The rows below come in pairs that one turn or mirror swaps. Which row does each named row swap with?
Zovag: -2 4 15 -6 -17 12 -15 -5 7 18 -4 14 13 -9 -5 -12 1 33 4 -9 -2 28 8 -2 10
 -9 -3
tupu: 9 7 27 -7 -24 2 -4 -12 11 13 -7 6 14 12 12 -21 -14 24 -18 -5 4 14 -12 -2
 2 -10 9
lim: -3 11 16 3 -24 19 6 9 6 -3 -17 -9 14 5 -13 -32 -11 11 -3 -9 10 3 -4 11
 -10 -8 2
zeler: 2 8 1 4 -17 4 -1 -3 -11 -7 -9 -6 -5 -9 7 -1 -23 20 -9 -5 -9 29 -7 8 -15
 0 16
Budes: -7 2 10 -6 -10 23 -3 6 1 11 -7 0 14 -18 -3 -27 -10 22 5 -9 -8 16 0 -2 5
 -12 -20
moge: 5 3 26 -1 -23 14 1 -1 6 -3 -16 -11 20 3 2 -27 -20 18 -12 -4 3 -4 -11 10
 1 -11 -5
bize: -17 4 -12 6 -13 9 -3 13 -6 10 -10 -19 9 -13 -7 -14 1 9 -11 -12 -4 7 3 5
 12 -17 2
Senom: -2 10 2 -7 -19 21 -3 12 1 -4 -15 -19 9 -6 -11 -14 -11 4 0 -7 -2 -1 8 14
 14 -17 -8
vuken: -6 13 5 -6 -22 -2 -16 -7 0 14 -7 13 -1 -3 3 -11 -6 23 -11 -11 -7 30 -13
 -19 -2 -10 17
pekis: 6 11 25 -6 -23 6 -5 -4 12 24 -4 7 4 8 -6 -20 -20 14 -12 -3 -4 25 -16 1 2
 -16 21
vitat: -12 5 -5 9 -17 1 -6 -11 -10 -3 -10 -9 -4 13 4 -8 -20 9 8 2 4 12 -14 -12
 1 -5 5
dilev: -9 4 -10 -4 -19 18 -6 -13 7 -1 -3 -10 -3 22 7 -11 -14 -1 4 3 -5 10 5 6 6
 -16 6
gogif: 6 3 -1 -5 -24 6 -1 3 -3 1 -4 -14 -9 2 8 -5 -12 9 -19 -5 -15 20 12 20 -5
 -16 12
vov: -18 5 -7 3 -14 -10 -15 4 -4 20 -2 2 2 -10 -3 -3 -1 17 -10 -13 -2 21 -7
 -4 11 -18 15

Swapped with moge: tupu
Swapped with lim: pekis
Swapped with vitat: gogif

The rows below come in pairs that one turn or mirror swaps. Which row does each named row swap with?
Kube: -1 -18 -5 1 5 13 3 0 6 10 -5 1 15 20 7 -10 -2 -3 4 5 5 -3 1 -17 -8 3 6
 -1 15 4 2 9 7 0 -3 3 7 15 22 9 -9 -17 -12 -3 2 4 5 -12 -12 -1 -1 18
Rav: -4 -13 -4 3 5 8 0 9 4 7 -12 5 18 22 9 -14 -4 -1 -3 7 0 -1 9 -12 2 6 3
 -11 18 9 5 7 3 1 -2 2 11 15 19 10 -5 -15 -15 1 6 1 9 -9 -5 0 6 19
Kilar: -7 5 3 -10 2 5 3 4 -2 -17 -20 -7 3 -5 15 -7 1 3 -5 13 1 4 0 8 5 -1 9 -12
 -12 -4 -8 1 -4 -4 3 -4 -5 -8 2 -1 5 -10 -15 3 -10 0 -11 -5 -15 8 5 11
gor: 5 2 -8 14 7 4 9 -18 -18 1 12 7 0 7 -14 4 -2 8 -4 8 -5 4 -4 4 0 -7 -1 18
 -19 1 -1 4 0 0 4 0 -10 -10 -6 0 -1 8 9 -1 -16 4 7 5 8 -9 -9 -21
sep: -7 -14 -5 -1 4 12 3 0 15 15 -6 4 15 20 6 -11 -3 2 5 5 2 -2 8 -7 1 2 1 -7
 15 3 1 14 10 -6 -2 5 6 14 20 1 -11 -16 -15 1 3 2 13 -7 -8 -4 -2 17
luf: -7 6 1 4 -6 -13 5 -8 2 12 11 3 12 -5 -13 12 0 -8 6 -2 -12 -3 17 2 0 8 -4
 7 3 8 4 -10 -8 5 -7 -2 0 0 -13 8 9 20 13 -5 10 9 10 9 10 -4 18 4
bur: -8 7 0 -7 1 6 1 5 1 -17 -21 -6 4 -9 15 -5 2 0 -4 10 -4 5 9 8 4 -1 8 -12
 -13 -1 -5 -3 -7 -3 2 -2 -2 -12 0 1 10 -9 -13 1 -7 0 -11 1 -10 8 12 15
mek: -7 9 0 7 -9 -11 2 -9 -2 9 4 -3 12 -6 -9 10 3 -9 5 -4 -11 -6 18 1 2 12 -4
 6 7 5 3 -8 -8 3 -6 -1 0 4 -15 13 8 20 10 -6 9 9 9 8 10 -6 19 4
kup: -11 5 -1 -4 -3 3 -2 3 2 -17 -23 -3 6 -8 13 -4 7 0 -3 10 -7 5 7 11 7 -3 7
 -11 -14 -5 -5 -2 -8 -3 0 -3 -5 -9 -3 2 7 -4 -13 3 -8 6 -11 1 -12 5 12
 15
tam: -8 -17 -1 0 8 10 5 0 8 8 -11 2 16 17 13 -11 2 0 2 4 4 -1 6 -12 0 6 4 -6
 13 6 4 9 7 -1 -3 3 10 12 19 8 -7 -12 -14 -1 11 3 12 -10 -9 1 4 25
boziv: 9 1 -7 13 3 4 17 -21 -15 -1 17 3 -5 5 -14 1 -2 11 2 10 -11 8 -1 2 1 -4 0
 15 -16 -1 5 1 -1 0 9 1 -10 -5 -7 0 -1 9 7 -3 -13 -1 6 1 3 -9 -7 -24
tob: -3 5 -2 7 -4 -8 5 -13 4 15 15 1 15 0 -19 13 4 -5 6 -2 -13 -4 17 -4 -1 9
 -9 9 9 8 7 -6 -6 4 -7 1 1 6 -9 9 7 19 14 -6 7 9 9 8 10 -7 14 5
lin: 13 -1 -7 11 3 6 10 -20 -16 3 15 5 0 6 -14 1 -8 11 2 10 -5 4 -9 -3 -5 -5
 0 18 -11 1 4 3 3 -2 7 4 -11 0 0 3 -8 2 9 -4 -13 2 2 -2 -3 -9 -10 -25
Fivup: 8 3 -7 10 -2 11 8 -21 -11 1 16 0 -5 6 -14 -1 -5 14 -4 7 -3 3 -5 4 -3 0 1
 10 -9 -2 2 8 5 -2 8 4 -11 -3 -2 -1 -8 7 10 0 -15 -7 13 -2 4 -10 -9 -25

Swapped with gor: Rav
Swapped with sep: Fivup
Swapped with mek: kup

The rows below come in pairs that one turn or mirror swaps. Which row does each named row swap with?
sezu: -27 -5 -7 6 1 -10 11 17 7 17 -11 -21
dusun: -19 -6 -38 0 1 -10 -1 3 -9 14 15 -5
kime: -18 -3 -37 -5 3 -6 5 4 -3 19 16 -2
rapub: -10 -13 -30 2 -7 -9 -14 4 -12 6 1 -18
Vif: -17 -3 -15 8 -2 0 -6 -3 7 16 -19 -33
fazas: -18 8 -15 -6 6 -3 14 0 13 29 -9 -6
zatez: -18 -8 -39 -4 -1 -8 1 5 -9 13 13 -7
Vufaf: -18 -3 -10 -5 -6 -13 0 2 10 9 -21 -25
bemo: -16 8 -16 -3 9 -3 14 -2 15 28 -10 -10
febev: -19 -12 -24 -3 -11 -17 -8 6 -6 0 -5 -22
ved: -13 -3 -19 -1 0 -4 -11 5 13 19 -25 -24
bilaf: -18 -11 -27 10 -6 -4 -13 1 -6 8 -4 -31
Mubo: -14 -13 -35 5 -11 -7 -5 5 -12 9 8 -14
Nisa: -18 -8 -37 -4 4 -8 4 3 -8 14 14 -3
Bilos: -15 -9 -35 14 -9 -10 -4 0 -11 16 6 -24
Lar: -16 7 -16 -6 7 -1 15 -1 15 27 -11 -12
zedi: -13 3 -15 11 -2 -4 9 -5 10 28 -16 -28
Sop: -19 -6 -41 -3 -2 -10 1 4 -9 13 13 -6
sizo: -10 2 -14 1 7 -1 8 1 17 22 -21 -20
kul: -14 -12 -33 1 -5 -8 -20 9 -3 10 -9 -21
Bilo: -8 1 -8 0 0 -2 -1 -1 11 19 -23 -22
geta: -16 9 -18 -6 7 -3 15 -1 16 27 -12 -10
zun: -20 -5 -36 -3 -2 -9 2 5 -10 17 14 -2
budoz: -12 3 -10 2 -2 0 10 -1 15 24 -19 -20
Kaze: -16 5 -18 -7 11 -2 17 -2 14 25 -8 -7
pori: -12 -13 -39 4 -3 -8 -8 8 -9 7 6 -15
fuvut: -17 7 -21 -7 9 -1 15 -1 13 28 -2 -5
bepi: -28 -13 -19 8 -3 -13 3 20 -6 10 3 -19

Swapped with Nisa: Kaze
Swapped with Mubo: budoz
Swapped with zatez: Lar
Swapped with sizo: pori
Swapped with kime: fuvut

The rows below come in pairs that one turn or mirror swaps. Which row does each named row swap with?
Favaf: -10 18 11 -9 -7 10 -17 22 2 -9 -21 7 18 2 2 -17 -4 10 -30 -1 -2 -15 5 -1
 2 14 -6 6 7 14 14 -8
Vini: 0 -11 35 -24 -10 4 -13 -4 -12 6 -9 13 -7 0 2 -20 -9 -11 6 -14 1 -7 13 12
 6 13 -3 0 11 -12 -4 -5
pitap: -10 1 20 -7 -5 -5 0 6 -11 -7 7 9 2 -9 9 -21 13 13 -25 -7 14 -13 0 8 11 6
 -3 1 22 -4 1 -14
Dok: -13 2 12 5 -2 26 -31 6 4 4 -18 8 12 5 4 -26 -22 -16 -17 -16 3 -5 3 19 -3
 5 -15 0 9 21 -4 1
buv: 5 -5 28 -26 -17 4 -8 -3 -5 7 -5 9 3 -1 2 -17 -13 -4 5 -14 4 -12 18 14 8
 9 -1 2 14 -13 6 -17
Ros: -5 10 17 -6 2 -5 -6 4 -21 -5 -10 7 -3 -14 14 -19 11 21 -26 -4 11 -6 -2
 10 5 9 -4 -5 17 3 7 -11
mekod: -11 15 18 6 -11 15 -9 18 6 -13 -8 2 21 14 -3 -17 -3 10 -23 -6 -3 -12 4
 -1 7 11 -7 1 -1 12 6 -15
Sim: -7 3 9 12 -1 22 -28 -8 -7 10 -22 8 3 5 4 -24 -19 -10 -18 -10 -2 0 -1 19
 -1 0 -11 -14 12 23 -4 -1
biv: -7 3 20 1 -4 -1 0 0 -13 -5 6 5 -6 -5 14 -18 16 14 -21 -4 14 -7 -1 -1 8 4
 -7 -7 16 12 0 -13
Zefov: -8 9 19 -3 0 0 -6 -5 -16 3 1 5 -2 -15 14 -16 2 16 -20 -6 12 -7 -4 11 26
 9 -2 -3 14 0 5 -18
vev: 4 -2 16 2 -1 30 -28 -5 0 4 -20 21 4 14 -5 -24 -18 -4 -24 -8 -4 0 3 21 -6
 10 -8 -8 -3 13 -6 -2
Rezo: 0 -6 34 -18 -11 2 -10 0 -15 4 -11 7 -10 -9 6 -24 -7 -3 7 -19 11 -4 9 14
 9 10 3 -3 15 -14 -3 -12
dob: -12 12 13 9 -7 12 -15 24 1 -13 -17 4 15 9 -7 -23 0 2 -31 -4 -3 -8 0 -2 7
 10 -2 -1 11 19 6 -11
puvu: -7 -2 11 9 -1 33 -20 1 0 7 -24 13 0 11 -3 -20 -20 -6 -13 -15 -3 -9 6 22
 -3 2 -11 -7 3 14 -2 8
moper: -9 -4 15 5 4 24 -28 -3 -7 6 -17 13 5 9 -1 -25 -23 -16 -15 -12 -3 2 3 21
 -5 8 -19 -3 3 16 -6 4
vub: -9 16 11 -1 -5 13 -22 16 6 -3 -17 3 16 6 3 -16 -9 0 -24 -5 -3 -10 8 -2
 21 13 -3 6 7 26 14 -16
gesuz: 7 -14 25 -19 -11 11 -3 -2 -10 7 -5 14 -15 -3 1 -16 -9 -3 6 -15 10 -10 16
 13 0 7 -1 0 11 -6 3 -5
faso: 13 -13 29 -27 -9 9 -14 -9 -6 6 -5 24 -13 3 5 -21 -1 -3 -6 -11 6 -6 16 11
 0 11 -1 -1 10 -4 -2 -9

Swapped with Dok: Rezo
Swapped with faso: vev
Swapped with biv: mekod

The rows below come in pairs that one turn or mirror swaps. Which row does each named row swap with?
Tiri: 17 -20 16 -9 -1 -19 -4 11 19 -15 9 22 -2 30 4 6 20 1 -6 12 -13 1 10 -5
 -12 0 12 -18 -1 -24 1 2
Zazi: 29 -20 20 -5 -16 -11 -12 4 11 -1 -6 27 14 17 7 1 4 -10 -3 14 -8 13 2 -11
 0 -22 3 -24 0 6 -10 -1
Kob: 14 -18 9 -4 2 -11 -2 17 24 -13 9 16 10 25 -4 -1 22 -7 -10 15 -10 6 14 0
 -14 3 13 -19 -1 -24 -8 1
zaref: -3 -14 7 -15 -14 -12 7 1 17 0 -1 7 -13 8 9 10 -12 -26 -14 7 8 -5 3 -1 -9
 0 21 1 -11 -7 -1 -23
Beme: -12 -16 9 -18 -15 -10 8 3 17 1 -5 19 -14 9 3 17 -14 -18 1 5 3 3 -18 4
 -10 2 12 -4 -6 -3 0 -21
Sopa: 11 -18 9 -14 -12 -8 -14 -4 -1 7 -11 25 3 3 6 10 -5 -14 -5 24 6 10 -5 -21
 -3 -21 1 -25 -1 0 -12 -9
Genot: -4 -16 11 -25 -9 -8 4 6 23 1 -7 7 -1 3 6 9 -15 -23 -5 12 8 -5 -9 -7 -3
 -1 19 -3 -8 -10 -5 -26
Fabol: 14 -17 14 -10 -3 -17 0 13 23 -17 7 20 1 31 -9 -4 17 -6 -10 13 -1 -2 12
 -6 -8 6 12 -21 -1 -25 -9 1
Lusod: -6 -13 4 -10 -13 -3 7 14 12 9 0 10 -8 14 12 23 -10 -18 -5 10 10 -13 -6 8
 -8 3 18 -7 -2 -6 -5 -24
pem: 3 2 11 0 -15 2 5 16 9 -19 8 7 -9 26 20 12 11 -8 7 11 -11 18 -5 14 -3 -10
 9 -10 -7 -14 -6 -8
nuzo: -12 -13 2 -10 -20 -3 4 12 16 -2 9 2 -8 8 1 19 -6 -22 -6 11 9 -10 0 2 -15
 1 18 -5 0 -13 -8 -24
Fogu: 2 -23 10 -4 -15 -7 -15 6 10 2 -9 32 8 8 -1 -2 3 -13 -13 25 -3 17 -1 -16
 -2 -12 -1 -33 9 -6 -7 1
Vopob: 6 6 13 -6 -18 3 7 1 10 -21 9 8 -9 27 7 17 5 -10 9 7 -9 25 -4 9 -6 -9 5
 -8 -1 -7 -4 -11
Sasum: -6 -21 3 -24 -18 -7 3 -1 11 8 -8 21 -6 7 6 19 -14 -19 -1 18 14 -4 -9 -9
 -10 -9 16 -10 -4 -9 -15 -20
Bopu: 11 -8 21 -10 -15 -4 -14 7 9 5 -14 18 17 7 6 10 4 -23 -7 22 6 17 -8 -17
 -1 -19 1 -29 6 -4 -10 -2
Vumov: 16 -9 19 -3 -27 -7 -13 4 10 1 -10 29 11 15 9 8 6 -25 -16 21 1 16 6 -14
 -4 -22 4 -29 1 -3 -9 3
gike: 10 -27 10 -8 -4 -16 0 17 22 -5 2 19 3 21 2 -5 17 -5 -14 20 -8 -7 11 -2
 -10 2 13 -23 -4 -29 -7 4
tobo: -1 -3 3 -3 -16 -1 8 10 14 -19 15 8 -7 32 15 14 11 -7 8 12 -9 19 4 9 -8
 -7 14 -10 7 -19 -3 -6
lago: 21 -11 15 -7 -15 -6 -18 3 10 1 0 31 14 19 1 5 -3 -9 -10 20 -2 10 7 -17 5
 -15 -2 -26 9 4 -10 -6
dep: 7 3 9 -5 -11 0 5 15 19 -18 14 8 -1 26 10 15 11 -10 8 6 -15 20 -2 15 -11
 -6 10 -4 -8 -12 -5 -8

Swapped with Vumov: zaref
Swapped with Lusod: lago
Swapped with Genot: Bopu

